In the rows, zero is written as 128.
Which row each row swaps with, under one turn or mirror
The rows were stretched afterwards, more along some directions than others.
lef: [116 114 148 115 123 108 134 134 136 130 136 159 138 117 119 149 161 132
 137 125 126 118 113 123 114 148 126 112 107 118]
nok: [100 100 133 131 119 118 126 151 118 154 133 124 120 141 147  88 142 136
 124 133 133 114 115 130 100 154 136 122 131 142]
val: [111  97 181 141 109 101 101 106 117 129 101 120 124 133 163  97 145 131
 132 140  89 107 125 129 134 162 114 134 136 134]
tib: [109 113 189 138 146 129 136 128 133 118  96 124 156 111 130 133 143 150
 143 102 130 135 128 129 112 147 134 135 146 101]
Zat: [104  83 140 130 121 114 120 143 123 137 103 143 153 115 153 106 165 181
 137 120 146 137 123 128  86 184 159 110 122 107]
Pefon: [ 85 105 148 109 144 137 124 140 143 144 124 124 125 117 153 114 142 156
 129 108 145 138 112 151 107 139 147 127 139 108]
varo: [112 107 157 130 105  96 121 133 125 116  94 166 134  93 137 118 147 163
 145 133 126 141 122 122 122 189 114 101 137 134]
puz: [105 118 143 137 120 115 100 125 129 128 103 109 137 130 156 108 126 167
 150 133  97 133 111 152 126 169 131 100 127 114]
kadef: [109  91 122 155 102 113 115 153 120 120 111 156 138 107 165 118 172 140
 159 140 130 142 111 140 132 183  92 106 118 141]
bepe: [110  86 155 110 121 106 101 115 138 129 111 121 128 135 145  84 156 130
 140 132  95  97 135 129 113 173 131 109 133 126]
buze: [106 104 188 136 138 101 153 128 130 112 107 171 131 111 126 108 158 119
 145 120  99 137 136 127 131 146 132 145 144 119]
mune: [131 114 177 126  97 110 114 132 124 159 111 150 114 127 153 127 140 132
 127 123 129 111 150 127 145 147 115 150 149 138]
tuk: [158 109 138 125 119 105 129 117 136 152 121 125 123 142 127 102 158 134
 140 120 116  85 123 136 119 172 119 116 107 125]
Labik: [123 119 122  94 114 112 128 148 127 138 119 145 131  96 133 141 145 137
 132 112 136 154 115 138 134 149 124 118 124  96]
Selar: [131 116 182 115 107 118 134 132 140 139 117 124 131 128 126 140 149 151
 140  90 119 112 120 133 118 145 113 115 141 103]
merik: [123 103 155 118 112 114 112 124 125 156 132 122 107 145 154 110 160 128
 124 117 124  91 127 140 126 155 124 129 116 128]
Limok: [124 104 186 138 107  88 138 122 104 147 108 162 116 121 153 124 168 140
 127 102 120 122 152 116 162 170 106 117 113 117]
zes: [115  89 144 120 100  98 119 134 108 122 107 160 134  96 161  90 173 126
 135 120 125 122 122 119 148 176 100 119 121 127]
Toza: [135 132 159 109 106 101 141 132 135 146 146 148 120 126 119 137 164 131
 117 100 117 112 124 134 130 137 116 130  95 105]
vope: [121 100 172 129 122 112 135 120 119 141 114 116 149 118 133 127 157 169
 133  92 138 112 120 119 118 178 131  87 127 103]
duno: [109 103 170 129 131 115 138 132 133 128 106 135 165 105 146 117 169 179
 143  84 141 131 131 123 129 176 121 110 107  83]
Lukuv: [ 97  94 162 114  98  89 102 144 109 150 108 133 128 133 159 106 154 176
 121 140 112 122 109 132 123 183 131  94 134 130]
Kenu: [ 99 129 160 143 121 129 120 152 127 118 103 138 149 109 156 142 145 176
 159 121 143 147  96 163 117 155 116 111 151 116]
vepi: [ 79  98 155 135 126 135 138 139 113 117 106 147 144 101 150 105 144 161
 143 114 145 154 108 132 114 146 151 136 142 121]
Fedad: [127 116 123 112 126 112 133 135 147 131 121 152 126 108  99 120 143 125
 129 111  89 115 124 119 116 163 141 110 102 112]
lisu: [114  97 168 138 117 115 110 152 130 130 122 146 136 124 162 113 138 158
 127 129 122 119 125 106 132 170 139 127 158 146]
sed: [119 100 134 102 128 102 131 126 146 130 107 161 118 103 108 125 148  97
 128 133  90 134 127 125 115 149 139 136 112 110]
ret: [122  82 132 103 102 113  99 137 132 148 110 147 105 118 143 121 142 124
 111 110 125 101 131  99 132 166 133 112 132 139]
vit: [113  85 150 124 144 125 139 108 143 141 100 134 140 113 112 126 159 156
 152  98 126 117 130 134  91 166 150  96 107 103]
mugu: [113 126 120 133 105 100 127 150 118 103 120 161 138  92 153 124 159 136
 133 132 112 134 107 146 132 158  90 132 116 119]
Mok: [ 92 117 116 101 111 122 114 142 128 125 140 134 129 120 157  93 132 143
 114 121 141 111 132 118 138 139 128 126 127 121]
kib: [ 90 123 130 110 117 112 147 155 111 138 141 151 113 129 142 111 138 137
 104 119 163 129 122 129 120 137 132 118 137 144]
Lubu: [114 119 122 102 106 111 114 133 130 120 116 144 140 113 125 122 149 165
 168 132 111 118 110 142  95 167 133 101 122 119]
kug: [102  85 192 150 110 124 120 130 133 138  98 137 142 118 164 103 146 168
 158 123 124 126 122 125 142 173 125 128 142 129]
naf: [142 114 135 147 113 106 118 142 127 129 125 151 129 136 141 134 144 133
 151 127  91 113 119 120 141 155 124 131 112 126]
tezak: [112 120 170 143 114 120 134 138 119 141 122 141 144 109 157 142 153 151
 136 106 154 138 116 128 145 156 107 123 114 110]
minu: [101  94 144 113 137 127 121 128 132 139 102 104 137 131 145  74 144 157
 154 117 115 117 110 136 102 169 141  98 138 109]
refi: [ 94 108  99  75 101  95 104 138 102 108 118 141 114  98 166 114 143 152
 105 123 136 122 112 128 135 156 118  83 141 138]
bal: [123  90 178 129 111 106 147 138 120 140 135 163 129 123 151  98 172 132
 109 108 154 124 143  99 129 155 117 151 127 135]
ribus: [ 99  85 138 129 126 114 105 105 113 130  94 116 157 103 143 128 161 184
 149 116 118 139 111 135 110 199 126  69 105 102]
Ganap: [ 97  99 173 119 133 128 148 139 132 125  95 148 154  94 124 117 159 162
 138  80 148 130 117 127  98 157 151 129 141  97]
tedu: [102 126 150 110 106 112 117 136 127 129 108 146 138  95 126 161 139 160
 135 127 103 160 103 150 136 152 141 127 114  93]
Lod: [102  88 169 113 129  93 158 108 106 127  94 162 122 107 124  91 167 131
 135  99 104 121 129 115 118 154 138 115 127 112]
Nazo: [113  81 141 112 108 105 116 136 132 140 109 162 124 105 145 117 157 126
 138 125 115 149 133 114 138 166 122 111 107 127]
fimu: [123  80 143 115 127 117 113 136 130 133 130 136 153 126 151 138 173 151
 157 123 129 126 117 124 105 158 138 117 113 121]
Zatet: [108 133 156 112 113 111 121 129 144 132 140 146 119 123 138 141 144 123
 139 121 107 133 126 144 145 134 110 119 116 112]
zemin: [101  97 144 135 148 107 149 133 128 131 126 162 141  93 137 126 169 154
 120 113 142 138 113 125 123 175 110 108 121 104]
Vikar: [134 104 120 127 111 124  89 153 133 144 131 106 153 134 176 118 151 158
 146 138 146 123 117 144 105 169 121 127 131 113]
Nesaf: [108  85 156 118 129 106 126 122 129 139  98 142 163  93 135 122 178 168
 142 103 132 131 126 123 123 183 113 120 103  84]
Tef: [128 106 139 110 110  94 120 114 121 158 139 141 116 132 137 126 165 134
 127 128  98 128 132 131 134 165 103 105  94 117]
Zomu: [118 108 162 117 100 122 128 152 138 142 112 131 133 122 124 129 148 140
 148 118 126 118 111 137 125 151 146 139 121 121]
Nuse: [ 99 110 126 121 114 132 113 132 127 104 140 127 149 118 159 120 153 163
 143 107 167 121 119 127 131 151 113  95 140 137]
nenad: [114 111 114 111 124 104  95 119 103 122 129 132 120 125 163 131 147 130
 138 143 111 126 121 148 128 142 125 104 128 134]
sot: [112  71 106 127 119 114 116 136 119 134 132 137 129 122 150  91 165 159
 136 114 142 121 121 119 101 186 112  94 120 136]
mafo: [101 100  87 148 106 112  98 159 117 129 129 149 137 119 179 120 156 157
 143 153 145 138 120 137 126 179 107  96 109 139]
Vose: [ 98  97 122 156 128 114 132 128 128 126 122 159 134 102 150 111 168 154
 156 121 136 156 116 141 130 187  88  72 121 128]
Boba: [123  85 151 147 117 101 103 131 125 161  97 123 134 137 149 138 156 165
 150 136 123 129 142 136 103 194 136  83 116 127]
nuken: [131  86 145 135 136 126 130 135 142 132 106 143 152 112 146 111 162 159
 150 119 120 118 103 134  93 167 138 140 136 108]
Raza: [118 111 161 133 111  93 132 129 108 134 111 131 140 116 127 132 148 147
 114 111 124 123 130 107 141 175 110  95 109 121]
zelu: [110 114 165 162 110 118 129 138 127 151 116 131 123 129 153  94 132 141
 140 127 113 135 125 137 130 162 121 122 133 122]
norez: [121 115 136  93 105 117 108 124 135 123  97 141 124 101 137 130 119 140
 123 117 103 128 128 122 145 139 136 131 135 113]
Momef: [ 95 101 115 111 130 116 123 136 116 146 127 157 124 109 152 119 156 164
 134 118 169 138 111 129 119 166 137  77 118 130]
Bito: [118  81 156 116 114 102 107 138 125 128 116 140 148 131 166 106 158 147
 148 142 111 115 127 110 119 166 142 133 143 127]
pulug: [121 122 142 140 102  95 124 135 119 139 127 131 148 126 139 129 161 152
 120 122 131 113 127 127 132 192  85  95  92 118]
Fuva: [132 125 147 137 115 106 137 124 121 146 132 129 135 132 138 124 162 139
 109 110 119 115 128 134 126 151 106 127  85 100]
tekam: [107  97 122 114 122 115 121 126 112 159 125 123 133 129 162 113 159 166
 141 106 156 120 122 127 112 173 128  69 103 112]
rasu: [124 119 166 132  84  99 112 146 119 149 103 153 128 109 152 130 149 169
 155 113 109 124 112 129 154 166 107 111 117 109]
kune: [100 102 169 111 109 104 142 138 101 154 125 149 113 119 166 111 156 153
  92 104 150 133 124 116 146 145 122 121 139 125]
Favo: [105 104  95  95 110 114  94 130 108 108 121 124 126 117 152 155 149 151
 137 127 143 127 117 136 130 153 126  68 126 144]
zave: [136 108 174 157 104 106 139 138 138 139 107 135 120 140 149  86 142 145
 142 114 110 124 131 127 129 170 100 110 134 121]
Vifa: [112 138 154 124 117 100 152 145 126 121 110 166 130 116  95 131 144 127
 113 113 112 134 134 133 107 128 146 146 101 106]
dotez: [ 96 109  95  86 112 116 117 147 116 115 130 150 132  89 136 166 155 152
 118 115 163 134 103 128 138 153 126  88 115 124]
kazil: [110 106 139 124  94 112 115 138 120 118 128 150 125 100 139 129 142 141
 125 113 123 141 120 119 157 160  92 129 123 131]
Zege: [112  81 171 138 126  98 148 136 130 134 123 164 145 122 160  89 185 156
 143  99 153 122 139 107 118 187 114  91 123 117]
godu: [119  98 177 137  96  83 129 140 113 161 126 164 114 131 173  99 166 157
 114 118 133 131 145 112 146 175 104 104 125 133]
venup: [ 86  99 121 100 142 131 117 137 132 136 126 128 120 125 154  92 133 144
 125 130 150 131 117 142 104 123 159 148 141 125]
Rosag: [126 106 132 115 116 109 110 133 126 147 111 133 114 124 141 123 144 161
 132 107 140 107 120 128 105 156 142  91 119 121]
kezi: [107 126 117 109 113 118 116 134 125 115  97 124 145 116 137 116 143 176
 152 104 140 125 117 145 110 167 128  65 117 106]
Bag: [114 125 135 134 107 116 107 137 121 136 128 149 156 113 152 146 159 167
 153 121 146 129 123 131 137 164 112 104  95 111]
sovel: [104  95 142 129 104  89 125 139 117 139 119 173 125 124 157  98 153 145
 138 139 125 132 139 102 136 176 118  83 115 136]

rasu swaps with Rosag
kazil swaps with sot
Lubu swaps with varo
buze swaps with bepe
Zat swaps with tedu
Labik swaps with Vikar
ribus swaps with vepi
Tef swaps with bal
nuken swaps with norez
Toza swaps with godu
Momef swaps with Bag

